In the data rows, the value 128 means zero.
Here is a table of points, one per row:
[200 115  77  65 100 138 187 175 159 138 108  74]
[138 152 189 164 112  88  63  76  97 113 158 186]
[200 189 139 114  87  64  76 101 122 163 145 136]
[ 63  77 115 139 149 126 100  89 159 163 170 186]
[ 88 102 139 164 149 113  63  76 122 163 170 186]
[200 189 127 102  63  76  88 113 172 138 120 149]
[ 63  77  90 114 149 163 137 101 122 163 170 186]
[125 115 102  89  75  64 137 175 196 175 145 136]
[113 177 201 189 162 150 137 126  97  76  59  49]
[113 102 139 127  87  64  76 150 159 163 170 186]
[ 63  77 115 151 162 138 100  89 122 163 170 186]
[ 76  90  65 102 112 150 175 138 122 151 182 173]
[113 177 201 189 162 150 125 138  97  76  59  49]
[ 88  77  65 102 112 163 199 150 134 163 170 111]
[200 189 177 139 100  88 125 150 159 101  59  49]
[ 76 139 152 189 199 175 162 101  60  76 108  99]
[200 177 189 151 112  76  63  89  97 113 120 149]
[200 189 177 139  87 101 125 163 147 101  59  49]
[200 189 164  89  75  64 100 138 172 138 108  99]
[ 88  77  65 102 137 163 150 113 122 163 170 186]
[113 102  90 127 162 150  76  64 134 163 170 186]
[175 201 189 151 125 113 162 138  97  76  59  49]
[200 189 177 164 125  88 113 138 147  89  59  49]
[200 189 152 102  75  64  88 113 122 126 145 161]
[ 63  77  90 139 162 150 113 101 122 163 170 186]
[ 63  77 102 151 162 138 113  89 122 163 170 186]
[ 88  77  65 102 112 188 175 138 122 151 182 136]
[ 63  77  90 114 149 163 137 101 122 163 170 186]
[100  90  65  77 112 126 137 150 159 163 182 173]
[175 201 189 164 149 113 125 138  97  76  59  49]
[ 63  77 139 189 199 150 125 101  85 101 145 161]
[138 152 127 114 100  64  76  89 159 163 170 186]
[175 139 102  89 125 150 187 200 159 101  59  49]
[200 177 164 139  87  64  76 101 110 113 133 173]
[138 152 189 201 174 163 100  89  60  64  96 111]
[125  90 115  65  75 101 137 175 196 138 170 149]
[ 76 127 152 189 199 175 162 138 110  89  71  49]
[100  77  65  89 112 126 137 150 184 151 182 161]
[ 88  77  65 102 149 126 137 113 159 163 170 186]
[200 189 164 102  75  64  88 138 172 138  96 111]
[175 139 102  77 112 163 199 188 147 113  71  49]
[ 88  77  65 102 112 175 150 138 122 151 182 173]
[200 189 177 139 100  88 113 150 159 113  59  49]
[100  77  65  89 149 200 187 138 110 151 158 111]
[100  90  65  77 112 126 162 150 134 163 182 173]
[ 63  77 115 151 162 126 100  89 134 163 170 186]
[ 63  77  90 102 149 175 137 113 122 151 170 186]
[ 63  77  90 114 162 200 187 175 147 126 108  87]
[ 88  77  65 102 112 126 137 150 172 175 182 149]
[175 201 189 164 137 101 125 150 110  76  59  49]
[ 88  65  77 102 112 163 137 126 147 163 170 186]
[138 164 177 201 186 150 113  76  60  76  83 111]
[100  90  65  77 112 200 187 150 122 151 158 124]
[200 189 177 114  87  64  76 101 134 113 133 149]
[113 102 139 127  75  64  88 150 159 163 170 186]
[175 189 201 164 137 113 125 150  97  76  59  49]
[175 139  90  77 112 163 199 188 147 113  83  49]
[150 177 201 189 162 113 125 138  97  76  59  49]
[200 139 102  77 112 150 187 175 159 113  71  49]
[ 76 127 152 114  63 101  88 138 159 163 170 186]
[200 127  77  65 100 138 162 188 172 138  96  74]
[187 152 127 102  75  64  88 113 134 151 158 186]
[187 164 152 127  87  76  63 101 110 126 158 186]
[200 189 152 114  87 101 137 175 159 113  59  49]
[175 189 201 164 149 138 113 126  97  76  59  49]
[175 152 127 102 112 138 187 200 159  76  59  49]
[175 189 152 127 112 101 137 200 159  76  59  49]
[125 115 164 139 100  76  63  89 147 163 170 186]
[100 115 139 127  87  64  76 150 159 163 170 186]
[ 63  77  90 114 162 150 125 101 134 163 170 186]
Along one direction, these points spread out more than along any other. How far along it is each point below, from 0 to 99? The average is 50, and the first point in the table lies past the average.
[200 139  90  77 100 126 162 175 184 138  96  49] 60
[ 88  77  65 102 112 150 162 126 134 163 182 173] 31
[150 177 201 189 162 138 125 113  97  76  59  49] 72
[ 63  77 115 151 162 175 137  89  97 113 170 186] 34
[ 63  77 127 139 149 163 100  89 110 163 170 186] 32
[ 63 127 164 201 186 138 100  76  85 101 133 161] 46
[ 63  77 127 151 186 163 137  89  97 101 158 186] 36
[150 139 177 127  87  64  76 101 110 151 170 186] 47
[ 63 127 152 176 186 200 162 138  97  76  96  62] 56
[100 152 177 201 186 163 137 126 110  76  46  62] 65
[200 164 127 102 112 150 187 175 134  76  59  49] 69
[175 139 102  89 112 150 187 200 159 113  59  49] 63
[100  77  90  65 112 126 137 150 159 163 182 173] 33
[113 152 177 164 137  88  76  64  97 113 170 186] 47
[113 164 189 201 174 150 137 126  97  76  59  49] 68
[113 127 139 176 149 188 199 163  97  76  59  49] 62
[138 115  65 102 186 200 175 126  73 138 145  74] 46
[175 152 139 127 100  76  63  89 110 151 170 186] 47
[ 63  77 115 151 174 138 125  89  97 151 170 186] 33
[ 88  77  65 102 162 150 125 113 134 163 170 186] 30
[ 63  77 115 151 162 175 125  89  97 126 170 186] 33
[200 189 177 139 112 126 150 163  97  76  59  49] 75
[200 189 177 139 100 113 150 163 122  76  59  49] 75
[ 63  77  90 114 162 150 137 101 122 163 170 186] 30
[ 63  90  77 114 174 200 187 150  97 126 145 111] 39
[ 88  65  77 114 149 163 137 101 122 163 170 186] 30
[150 139 127 102  75  64  88 113 159 163 170 186] 43
[ 88 127 164 176 137 113  63  76  97 138 170 186] 42
[200 189 164 102  75  64  88 138 172 138 108  99] 64
[200 189 139 114 125 150 175 163  97  76  59  49] 72
[200 139 115  89  63  76 100 126 147 163 145 173] 48
[187 177 152 127  87  64  76 101 110 126 145 186] 53
[ 63  77 115 151 174 163 125  89  97 126 170 186] 33
[113 152 189 201 174 163 137 126  97  76  46  62] 67
[ 88 102 127 151 162 113  63  76 134 163 170 186] 36
[ 88  77  65 102 162 188 199 175 122 138 120  99] 42
[100  77  65  89 112 126 150 138 172 188 170 149] 33
